In the data rows, the value 128 means zero.
Here are some rows, each followed by its group. Groups can overlap.
[102 127 100 187 094 107 127 135 092 134 096 104 123 170 165 160 194 149 096 107 177 104 137 097] D
[175 181 115 119 142 104 178 104 147 165 160 115 095 116 094 096 117 110 133 167 124 108 091 142] T
[136 121 175 116 115 116 142 122 136 132 105 114 130 144 110 115 105 144 099 142 159 169 110 127] Y
[137 116 117 126 142 146 110 115 119 116 165 117 149 105 134 151 127 126 141 130 135 112 133 107] Y
[111 105 100 107 175 193 102 155 132 103 171 140 123 094 117 123 116 103 146 116 117 120 151 109] C
[105 122 124 104 134 134 109 158 143 103 117 176 108 111 132 113 125 104 160 104 103 143 149 153] P
[125 114 143 125 122 130 121 108 119 125 119 129 151 131 155 145 122 134 155 123 114 124 136 115] G
[130 113 126 134 117 130 115 109 108 130 118 124 175 126 147 148 132 136 158 133 108 129 117 116] G
[127 127 109 160 118 127 121 119 113 128 135 110 123 118 140 165 143 149 106 120 171 102 154 101] C
[130 114 149 126 112 123 125 128 129 126 116 118 149 153 112 118 110 136 104 140 134 183 114 124] I
[103 131 099 185 094 106 130 130 093 133 095 102 115 162 166 159 207 149 096 105 187 103 136 096] D
[172 183 119 118 139 104 174 104 148 166 160 112 096 115 094 096 116 111 130 168 126 108 092 146] T
[103 121 117 103 144 137 107 164 157 103 122 179 103 109 124 107 122 101 153 101 101 133 148 171] I
[131 118 158 120 122 125 130 110 123 130 116 120 154 131 134 135 112 144 117 130 137 136 139 120] B
[170 174 122 120 140 105 176 104 153 165 150 115 096 115 095 097 115 113 133 172 127 111 092 139] T
[172 193 109 116 153 104 160 099 134 162 212 115 093 114 091 093 121 104 113 148 130 099 091 165] B
[102 120 103 100 185 158 104 172 169 100 137 175 095 108 102 096 121 095 140 097 098 112 138 197] Y
[109 128 105 170 098 111 125 129 096 134 100 107 130 155 165 164 187 149 104 115 156 111 132 102] Y
[124 137 176 121 118 109 143 108 139 131 136 141 113 126 128 120 115 131 111 125 117 127 134 153] C
[132 114 153 124 117 125 127 125 130 129 111 119 150 148 118 122 109 140 107 138 135 165 115 124] P
[116 112 109 158 107 121 117 127 101 133 111 120 162 150 157 157 153 135 115 126 123 122 136 111] Y
[129 115 159 123 110 116 129 134 134 127 109 120 135 161 109 110 107 138 096 143 142 188 108 131] D
[100 112 099 098 189 185 100 196 153 098 129 165 101 102 104 101 115 095 133 098 100 115 156 168] P
[103 122 115 103 148 142 107 152 162 103 126 179 101 111 122 105 126 100 149 101 101 131 145 177] I
[130 120 127 145 114 129 123 109 113 127 130 114 156 122 144 154 137 155 136 126 129 107 133 107] C
[133 121 127 144 114 128 123 108 113 129 128 115 157 122 145 155 136 154 131 128 130 108 134 108] C
[132 112 156 126 113 122 129 130 135 128 110 117 143 155 114 117 110 138 100 138 138 177 112 125] I
[097 109 095 210 097 106 117 145 090 126 099 109 127 178 174 171 185 134 091 104 124 107 188 097] D
[101 115 106 101 162 166 102 189 160 100 122 164 101 104 114 103 119 098 148 100 100 136 145 162] P
[175 178 116 119 141 105 177 103 149 164 160 115 097 115 094 096 118 110 133 169 123 107 091 143] T
[102 119 114 103 146 141 106 164 154 102 121 180 102 109 123 106 123 101 160 101 100 139 146 167] I
[135 124 176 116 117 116 138 115 134 133 111 115 130 138 117 123 105 146 104 138 149 161 120 127] G
[124 127 118 151 103 117 126 117 103 133 110 111 147 136 159 160 160 150 130 123 138 112 125 106] G
[127 113 146 137 110 116 129 125 132 130 120 130 142 158 112 115 112 133 098 141 127 179 112 131] B
[130 112 148 127 113 124 125 129 128 128 116 120 152 156 113 118 111 134 103 139 129 178 114 125] I
[102 117 109 102 156 154 104 180 154 101 122 171 101 106 115 103 123 098 156 100 101 132 145 172] I
[132 115 158 122 115 125 128 121 132 129 111 117 147 143 121 125 109 143 108 137 140 163 120 119] I
[131 116 157 126 116 125 129 123 132 130 110 119 143 146 117 122 110 142 107 136 135 166 117 123] P
[136 129 178 119 116 114 142 114 132 138 111 117 124 131 117 122 107 145 102 141 151 149 123 133] G
[125 133 179 119 117 111 141 109 133 130 126 136 124 126 135 126 114 134 112 125 118 135 137 138] Y
[125 108 133 137 112 123 121 134 117 127 118 126 169 165 119 121 116 128 099 137 120 173 118 125] B
[101 115 105 101 160 163 102 179 157 100 120 170 101 104 115 103 118 097 160 099 099 136 147 167] P
[107 103 118 165 108 114 114 132 104 122 117 138 170 176 128 134 120 125 094 123 110 182 143 118] B
[136 115 136 129 122 125 118 112 110 128 118 119 157 122 160 154 125 148 165 129 111 117 126 111] Y
[103 121 115 103 147 139 108 158 154 103 125 181 100 110 118 105 125 100 153 100 100 132 148 181] I
[121 110 106 116 156 172 105 137 126 108 181 123 137 097 127 140 117 114 150 125 124 118 140 105] Y
[172 181 118 118 139 104 174 106 144 164 156 115 095 115 094 096 116 114 129 170 131 111 092 145] T
[112 130 108 168 098 112 129 124 099 135 102 106 134 152 161 162 181 152 112 115 151 108 131 102] D
[116 132 110 163 099 114 129 121 101 135 104 107 137 142 161 162 176 154 114 117 151 106 134 101] Y
[110 132 107 176 097 111 135 124 100 134 102 105 116 152 164 163 182 161 101 111 169 102 138 097] C
[101 120 102 100 182 158 104 164 167 101 140 175 095 110 104 097 121 095 138 097 097 111 143 203] Y
[173 181 115 119 143 105 171 104 152 162 164 115 096 113 093 096 119 110 132 167 124 108 091 142] T
[100 111 100 098 185 187 100 197 152 098 134 164 101 102 105 100 116 095 134 097 099 115 149 168] P
[115 123 156 115 119 116 123 121 130 115 130 165 115 128 157 126 125 118 144 112 103 128 147 130] I
[134 117 137 134 119 130 119 106 113 127 129 117 167 119 146 149 128 145 156 130 118 114 124 110] C
[113 121 155 115 118 117 121 122 136 114 130 178 111 123 154 125 125 117 143 111 102 127 146 132] I
[132 113 146 128 122 131 124 115 124 129 114 122 158 136 131 136 113 139 126 133 123 138 129 119] T
[137 116 117 126 142 149 111 116 118 115 155 118 149 104 135 151 126 127 147 130 130 113 135 107] Y
[135 117 133 132 112 124 118 108 108 130 116 118 169 125 149 154 137 144 167 133 114 119 115 112] G
[127 111 145 137 109 115 128 129 133 128 118 130 137 158 112 114 113 134 099 140 128 177 114 133] B
[100 113 102 099 176 179 101 183 155 099 125 169 100 103 108 101 118 096 147 098 101 122 146 171] P
[102 122 102 100 180 159 104 162 168 101 135 182 095 109 103 097 122 095 134 097 098 111 141 202] Y
[129 113 124 136 116 127 114 111 108 128 117 122 182 128 149 148 131 136 161 133 110 128 119 115] G
[132 120 128 141 113 125 122 109 109 129 116 114 158 127 152 153 139 148 154 130 124 114 121 110] G
[177 183 118 117 142 104 176 104 147 166 154 112 096 114 094 095 115 111 128 170 126 109 092 145] T
[125 132 177 119 119 112 141 111 134 130 126 136 119 128 135 124 114 132 116 125 123 132 137 138] Y
[131 112 134 134 121 131 120 118 120 130 118 125 154 139 132 135 117 134 125 135 116 151 123 122] T
[100 112 101 098 178 179 100 202 157 098 125 163 100 102 108 100 117 096 140 098 100 123 148 164] P
[132 115 131 126 124 132 118 109 111 130 116 121 155 124 156 152 123 140 167 125 110 121 136 114] B
[135 122 168 116 113 117 138 126 137 133 108 113 135 147 112 113 106 142 100 141 149 172 115 127] Y
[101 116 103 100 173 169 102 178 163 101 126 163 100 105 109 101 121 096 144 099 101 124 153 173] P
[135 117 132 136 117 130 120 107 113 129 127 115 169 121 141 154 131 148 150 131 121 112 122 110] G
[101 108 101 099 172 189 099 199 145 098 122 154 109 097 112 108 113 097 150 102 106 134 159 135] C
[133 116 112 130 138 147 111 121 118 115 171 118 151 104 134 152 124 126 133 128 139 111 140 105] C
[122 121 167 121 119 119 128 111 122 126 125 138 135 129 151 134 118 131 134 121 114 132 141 124] P
[100 113 101 099 179 175 101 187 157 099 131 168 098 104 107 100 118 095 143 098 099 121 144 177] P
[101 120 101 099 191 158 105 156 170 101 150 181 095 111 101 095 121 094 130 096 097 107 138 206] C
[179 183 112 117 142 104 171 101 145 164 172 114 095 114 094 096 118 109 136 165 124 106 091 144] T
[136 117 134 135 120 130 119 106 112 128 127 119 166 119 144 151 130 149 159 129 114 113 123 109] C
[132 120 130 138 112 122 121 110 109 131 114 114 164 126 153 153 140 150 156 128 119 115 122 109] G
[172 168 121 120 135 106 175 105 161 163 154 115 097 115 095 097 115 113 136 169 126 112 092 139] T
[108 102 116 167 106 116 115 137 105 121 115 141 169 179 128 132 121 125 093 123 111 174 141 118] B
[137 131 176 117 118 114 143 112 131 137 113 115 127 131 118 121 106 145 101 143 153 152 122 129] G
[110 133 109 182 098 111 138 122 102 134 103 106 114 146 163 159 182 161 100 109 165 099 143 097] D
[106 134 102 174 095 108 130 134 095 135 097 104 118 155 162 163 192 153 098 108 184 103 137 097] C
[121 126 118 151 104 119 123 115 102 133 108 111 149 138 156 163 161 150 135 125 130 113 126 108] G
[110 124 106 170 099 112 124 131 096 134 101 108 143 160 160 163 177 146 106 117 146 114 131 104] C
[137 116 132 131 122 131 120 111 112 126 131 117 161 118 149 154 128 143 162 128 115 111 125 110] G
[130 119 129 140 111 124 122 109 109 131 118 115 156 126 153 154 143 151 158 128 119 115 121 108] G
[133 117 167 120 113 121 133 124 134 130 106 116 143 149 116 119 106 145 099 136 145 169 118 123] P
Which 4 groups are nearest to each row below, nearest first, going by the distance to the group's nearest row?
[131 121 166 121 121 123 130 110 121 131 115 120 141 132 130 132 108 146 112 131 144 144 133 121] ~ B I G T
[134 114 156 122 121 130 127 117 127 129 112 120 153 136 128 131 111 141 120 133 133 141 129 119] ~ T B I P
Which 5 groups are nearest to each row below, nearest first, going by the distance to the group's nearest row?
[151 137 157 115 117 110 156 127 152 144 113 112 113 139 102 105 106 133 102 162 150 152 101 135] ~ Y G P D I
[168 191 126 116 137 104 173 106 134 160 161 114 097 115 096 099 113 117 107 164 134 110 096 157] ~ T B C G Y
Which 3 other groups have their centres nearest to the centre of group G, nearest first?
C Y B
Group Y spreads out most along one direction. Which 3 other groups' directions of most spread are closest to that one, closest first?
C P I
Which 3 other groups have their centres nearest to the centre of group I, nearest first?
P Y B
Group I spreads out most along one direction. Which 3 other groups' directions of most spread are closest to that one, closest first?
P Y C
Which 5 groups are nearest to each row below, nearest first, going by the average distance to the group's rows?
[137 126 174 115 114 114 143 123 142 134 106 113 124 144 107 110 104 141 098 144 158 173 110 130] ~ B G I Y T
Which 4 groups are nearest to each row below, nearest first, going by the distance to the centre of the group?
[116 114 110 161 107 120 116 126 099 132 113 122 161 149 154 154 154 135 116 127 119 124 136 112] ~ G C D B
Which 3 other groups have their centres nearest to the centre of group Y, nearest first?
C I B
Which 4 groups are nearest to each row below, nearest first, going by the average distance to the group's rows?
[149 137 163 115 116 109 160 122 153 145 111 113 112 141 102 104 106 136 102 161 144 151 101 137] ~ T B G I
[135 116 115 126 142 146 110 118 119 115 161 120 149 104 134 150 125 125 147 131 135 113 132 107] ~ G C Y B
Which 5 groups are nearest to each row below, nearest first, going by the distance to the centre of the group?
[130 140 176 117 119 109 149 109 136 138 133 128 114 126 124 120 112 133 109 135 124 134 127 145] ~ B Y I G T
[125 114 112 118 147 153 109 131 114 112 156 121 146 100 135 149 121 118 169 127 128 121 136 107] ~ C Y G I P
[129 114 160 123 109 116 131 135 134 126 111 118 139 159 107 111 107 136 096 143 148 189 106 129] ~ B I Y G C
[131 142 174 119 119 109 148 112 134 135 129 129 113 127 125 121 112 136 105 134 123 134 128 147] ~ B Y I G C
[132 123 171 119 123 118 132 112 124 132 118 120 147 130 133 133 110 144 108 129 135 137 135 124] ~ B G Y C I
[179 190 108 118 154 104 169 101 147 162 178 114 093 112 092 094 122 105 131 159 126 102 090 145] ~ T Y B C I
[159 145 144 120 123 109 166 114 155 152 119 118 108 133 099 103 111 129 112 165 133 136 096 141] ~ T B Y I G
[134 123 171 115 115 117 142 127 137 134 107 114 130 144 111 114 105 143 100 143 151 169 111 127] ~ B Y G I C
A new table starts here, with new groups. Each row is followed by its group. Groups can overlap.
[081 098 149 142 132 144 122 109 110 123 155 123 139 159 158 119 160 149 130 146 141 124 112 133] A
[094 105 131 147 111 152 146 127 081 125 109 107 110 098 139 193 156 121 153 131 158 153 141 119] B
[137 133 144 139 139 126 134 088 134 115 114 144 127 100 130 115 121 117 174 113 157 109 110 116] C
[143 096 124 114 136 104 073 142 132 103 116 110 105 164 154 123 116 112 134 114 089 126 115 155] D
[118 132 124 113 132 135 133 151 162 140 117 118 157 155 143 146 127 136 110 097 122 132 115 135] E
[128 138 124 119 119 125 140 134 137 150 141 150 161 134 169 122 092 138 128 129 141 159 097 136] F
[108 148 131 165 122 150 130 141 094 170 111 111 114 088 112 158 157 119 138 134 139 166 189 125] G
[122 120 133 136 130 117 129 119 128 140 136 151 141 120 138 119 108 146 135 139 142 122 127 122] F
[132 137 133 122 126 136 132 141 117 114 143 120 142 122 133 122 130 126 119 120 127 114 109 123] H
[101 142 129 118 135 124 131 138 130 129 128 119 150 145 137 141 144 134 127 128 121 112 125 116] E
[130 117 129 132 128 125 134 118 138 143 142 153 148 124 150 122 104 144 143 127 149 133 110 128] F
[119 129 143 131 141 120 120 093 130 123 115 139 118 096 122 105 130 113 165 121 156 102 123 136] C
[128 126 138 136 136 123 144 093 130 121 124 148 136 108 140 118 122 134 162 116 148 113 114 112] C
[149 154 168 141 139 125 129 120 137 105 115 163 101 078 087 085 108 088 169 161 173 098 122 141] C
[120 119 128 109 128 128 123 140 129 122 136 121 149 134 148 137 135 134 125 117 123 116 101 111] E
[055 125 134 171 142 162 167 095 115 158 174 108 163 157 146 132 170 146 125 146 153 118 122 155] A
[138 152 111 129 110 128 144 134 139 156 148 120 149 097 121 148 157 123 115 127 126 146 150 121] G
[134 150 127 149 126 148 140 148 114 176 126 131 113 092 107 147 151 142 130 122 120 164 179 109] G
[171 062 095 132 130 107 118 058 150 130 115 174 082 159 083 122 096 186 134 191 116 120 171 102] I
[107 143 132 151 129 141 147 115 119 135 132 104 161 143 146 155 147 099 130 126 141 122 125 143] B
[140 127 124 121 135 126 118 137 130 114 130 114 137 132 137 131 124 129 121 111 110 113 111 124] D
[122 137 101 127 082 118 129 126 156 158 175 146 095 103 099 145 195 112 089 139 134 176 154 156] G
[155 139 097 118 109 131 153 156 148 185 148 147 115 105 096 143 158 137 080 092 102 185 175 112] G
[127 127 127 121 125 140 142 133 132 124 151 103 151 128 152 152 133 116 124 128 139 108 109 113] B
[093 133 128 125 130 138 128 112 120 135 125 095 149 137 146 156 141 113 133 111 143 114 133 136] B
[108 104 119 115 115 124 125 133 123 142 149 132 116 104 117 157 145 147 123 146 146 122 140 134] B
[126 140 141 130 137 127 135 101 130 119 123 130 131 105 136 110 132 120 153 122 142 112 109 125] C
[124 115 127 116 133 122 108 144 135 118 123 116 141 143 150 136 131 130 125 118 109 118 103 136] E
[145 112 116 098 135 126 105 145 139 113 132 096 114 141 138 146 105 150 122 116 103 124 109 109] D
[106 139 127 144 125 150 152 106 125 130 124 097 150 146 157 174 136 115 152 104 150 127 132 126] B
[060 135 134 140 147 160 149 122 144 157 148 117 149 172 137 115 143 183 105 119 129 132 121 134] A
[133 093 112 110 121 147 143 117 152 152 149 148 162 154 155 148 119 169 123 138 138 128 111 110] F
[113 144 132 145 121 127 144 133 115 122 114 110 162 139 151 166 146 088 129 132 137 124 137 130] B
[138 112 115 123 124 115 121 115 118 128 135 137 143 125 110 121 130 132 117 132 135 121 112 124] I
[099 142 127 132 129 126 137 139 123 132 116 109 153 151 143 152 138 107 131 121 126 121 127 120] B
[143 114 124 117 134 129 117 135 137 116 126 112 128 136 138 140 124 137 117 112 112 126 119 132] D
[085 114 129 138 132 130 141 116 118 154 158 141 153 138 153 107 125 163 119 139 138 130 116 130] A
[132 107 125 111 133 116 097 143 132 114 122 114 130 150 150 135 126 128 128 116 104 124 105 138] E
[120 134 123 105 131 123 123 145 139 129 129 120 150 145 143 134 126 136 122 106 115 119 103 111] E
[135 130 083 114 064 106 126 133 172 172 181 154 078 093 079 159 206 123 080 144 133 202 177 158] G
[108 114 133 157 150 148 124 138 150 125 122 111 131 160 133 123 133 147 107 119 113 126 143 167] A
[141 126 112 101 122 132 138 104 145 133 110 142 134 134 106 131 143 160 112 184 124 118 135 104] I
[151 091 096 126 117 113 137 110 124 143 143 173 142 135 102 131 111 157 131 136 151 140 103 109] I
[132 141 143 130 111 143 146 155 096 098 138 128 128 126 118 113 124 106 118 134 138 126 122 118] H
[123 143 129 135 126 132 140 124 121 125 128 109 157 131 147 154 143 105 126 123 131 118 120 134] B
[131 088 127 111 130 098 075 142 135 107 124 114 104 171 167 118 120 106 138 118 095 127 116 147] D
[135 153 151 129 132 136 133 140 125 111 129 142 112 098 106 099 118 107 148 141 150 107 115 137] C
[140 149 112 131 119 140 140 155 136 189 153 147 102 090 091 131 157 141 100 114 109 168 175 112] G
[149 025 090 107 121 105 125 048 127 147 080 196 026 160 072 135 109 221 154 187 111 143 213 084] I
[129 077 104 106 113 107 117 127 103 155 123 158 123 132 103 128 120 140 115 130 135 147 122 120] I
[139 148 156 139 124 136 140 142 117 101 138 139 135 114 114 096 122 113 124 146 146 123 122 140] H
[118 109 121 111 108 130 123 127 132 143 143 124 101 083 101 175 161 149 147 155 161 127 159 140] B
[123 141 130 126 128 126 139 125 127 127 135 118 155 137 143 146 144 111 120 124 129 112 126 130] B
[144 137 151 150 136 122 150 087 121 099 101 156 134 092 127 116 107 097 180 112 163 108 098 096] C
[119 127 126 112 128 115 131 138 131 126 134 122 141 140 141 132 130 136 123 118 115 111 112 099] E
[139 175 148 129 119 147 156 163 104 090 142 144 131 117 114 105 112 130 121 125 140 129 120 120] H
[133 131 136 127 135 122 130 108 126 117 126 129 143 111 135 119 129 116 141 115 136 106 106 120] C
[144 131 145 152 114 146 146 165 103 089 146 145 146 120 117 115 107 100 115 125 152 125 097 120] H
[119 164 145 126 137 122 149 068 127 111 094 145 115 107 141 106 124 117 186 093 152 123 125 109] C
[107 138 135 120 129 112 117 141 127 111 114 124 146 151 143 145 149 121 128 132 116 113 119 122] E
[135 044 085 120 089 089 151 079 089 154 112 211 072 123 060 150 112 218 153 157 160 179 178 055] I
[108 149 139 112 136 123 143 059 133 124 100 147 122 117 150 101 128 110 186 073 162 130 121 134] C
[137 155 125 138 127 138 142 150 118 185 123 138 122 100 105 130 152 136 106 106 102 166 189 110] G
[139 119 134 112 130 137 139 112 174 155 125 160 149 133 146 127 105 148 136 176 145 122 118 124] F
[146 107 126 116 135 111 093 130 124 105 119 108 110 146 142 135 122 133 128 122 096 126 119 139] D
[104 153 130 130 132 137 138 121 121 132 128 106 153 138 141 151 147 115 132 122 135 121 123 132] B
[152 113 123 125 140 109 086 137 129 102 114 106 111 150 141 126 115 119 127 113 088 120 119 153] D
[140 142 142 131 132 129 135 119 123 110 125 133 134 106 126 118 120 110 144 124 141 107 103 115] C
[098 119 131 128 134 139 132 130 122 130 149 119 151 144 146 124 144 149 124 124 128 115 102 119] A
[152 115 152 137 112 133 146 146 108 090 159 155 138 129 093 106 122 101 102 153 154 111 128 123] H
[102 115 136 154 111 149 148 123 072 121 093 101 118 101 148 193 146 124 161 127 151 158 147 104] B
[136 190 165 139 124 140 136 159 122 101 120 144 101 085 102 075 118 104 142 166 157 138 145 156] C
[114 126 127 141 122 152 148 135 124 127 137 086 161 126 158 176 139 091 134 132 151 118 112 131] B
[077 129 129 158 132 155 163 087 115 143 145 112 153 155 155 152 160 136 150 109 156 129 138 139] B
[108 106 114 120 095 120 133 114 128 119 144 114 133 105 135 178 174 112 130 145 156 132 124 150] B
[136 147 139 133 136 117 142 115 125 116 110 147 140 098 139 118 112 111 155 120 138 110 096 106] C
[128 157 124 155 117 150 142 139 116 161 128 115 123 088 115 163 156 129 138 136 137 162 171 117] G
[148 092 107 107 121 126 145 086 149 143 120 162 136 145 099 140 133 166 122 182 136 114 132 090] I
[132 132 143 126 130 134 145 130 117 113 142 142 136 124 116 109 122 112 128 123 138 102 106 118] H
[108 086 099 140 103 057 088 106 109 112 141 154 097 166 120 110 132 096 068 184 101 139 127 192] F
[141 149 120 122 115 130 143 134 123 156 135 132 125 101 116 137 146 145 116 112 112 154 157 097] G
[091 138 135 111 133 123 109 149 136 134 115 123 156 177 152 140 144 126 133 121 119 128 113 140] E
[145 159 120 135 122 137 145 150 128 190 136 142 113 090 096 136 156 146 112 119 105 168 192 108] G
[158 121 116 111 140 139 107 145 149 112 129 087 113 142 135 146 096 137 116 107 105 123 115 126] D
[098 135 130 130 140 154 141 137 150 143 135 118 156 159 137 128 134 149 108 103 131 129 119 137] A
[135 151 152 124 125 127 144 131 116 107 116 143 124 117 115 098 114 083 139 124 140 113 113 124] H
[124 124 127 116 128 123 133 131 127 123 140 118 144 127 145 135 134 141 122 121 119 112 105 105] E
[147 131 118 112 124 118 124 124 136 137 130 142 144 127 126 114 113 113 125 129 134 136 092 137] F
[129 150 119 154 122 152 140 153 121 182 141 131 109 092 104 144 155 126 116 119 124 169 168 117] G
[147 139 099 108 101 111 134 142 145 173 149 136 137 095 103 133 155 130 095 114 110 158 164 111] G
Which 5 groups are nearest to each row below, nearest first, going by the average distance to the group's rows?
[133 157 146 129 122 138 142 146 114 109 129 129 126 111 121 103 124 105 129 132 135 126 120 132] -> H C E B D
Which 5 groups are nearest to each row below, nearest first, going by the distance to the centre of the group?
[117 151 129 127 128 127 134 132 125 126 119 112 155 140 142 152 139 106 128 120 127 119 126 125] -> B E H F A
[140 137 113 114 115 118 131 139 120 167 129 130 124 105 109 135 148 142 105 107 106 160 171 105] -> G E B F D
Group I spreads out most along one direction. Which 3 other groups' directions of most spread are closest to that one, closest first?
B E F
Which 4 groups are nearest to each row below, nearest first, going by the distance to the centre of the group?
[148 125 117 132 128 092 102 125 116 127 119 156 143 104 076 098 120 122 105 162 141 122 119 140] -> F H C I
Which 4 groups are nearest to each row below, nearest first, going by the average distance to the group's rows?
[103 151 131 133 132 141 139 120 119 132 133 107 153 140 142 143 144 121 130 120 134 123 119 129] -> B E A H
[108 127 154 148 146 132 158 074 130 124 129 166 125 110 121 088 124 125 176 118 168 102 109 119] -> C H F A
Which 5 groups are nearest to each row below, nearest first, going by the distance to the group's nearest row?
[112 114 127 124 124 118 136 112 132 151 133 154 151 128 163 115 107 135 142 118 150 144 116 139] -> F A C I E
[118 111 148 146 144 110 120 082 135 134 115 167 114 092 113 102 113 126 179 134 174 098 137 132] -> C F H I B
[116 155 130 139 125 144 142 130 123 127 122 090 158 139 151 168 133 089 132 123 141 121 122 130] -> B E H D C
[110 154 131 132 128 121 132 138 127 127 104 113 159 153 140 162 135 095 132 123 128 123 138 119] -> B E D H C
[102 153 129 132 128 127 136 137 123 129 111 109 157 147 144 160 142 102 132 124 129 124 133 123] -> B E H D A
[120 120 130 111 127 139 165 089 161 148 114 166 142 135 165 134 115 171 155 156 144 127 134 100] -> F C I A E
Which 3 other groups have their centres nearest to the centre of group G, nearest first?
B F E
Group F spreads out most along one direction. Which 3 other groups' directions of most spread are closest to that one, closest first?
D G C
Which 3 other groups have their centres nearest to the centre of group B, nearest first?
E A F
Group D spreads out most along one direction. Which 3 other groups' directions of most spread are closest to that one, closest first?
F E G
Which 4 groups are nearest to each row below, nearest first, going by the distance to the group's nearest row?
[114 130 128 142 121 151 148 136 124 125 135 086 162 129 161 178 137 090 132 134 152 119 116 126] -> B E H A
[124 116 129 115 131 121 109 142 130 117 126 118 142 143 151 134 133 127 128 118 112 117 101 130] -> E D H A
[142 147 150 132 124 135 139 143 118 103 137 135 135 114 115 102 120 110 124 136 141 120 118 133] -> H C F I
Group C spreads out most along one direction. Which 3 other groups' directions of most spread are closest to that one, closest first?
H F B
Group B spreads out most along one direction. Which 3 other groups' directions of most spread are closest to that one, closest first?
I E G
Group H spreads out most along one direction. Which 3 other groups' directions of most spread are closest to that one, closest first?
C F G
Which 3 other groups have their centres nearest to the centre of group C, nearest first?
H F B
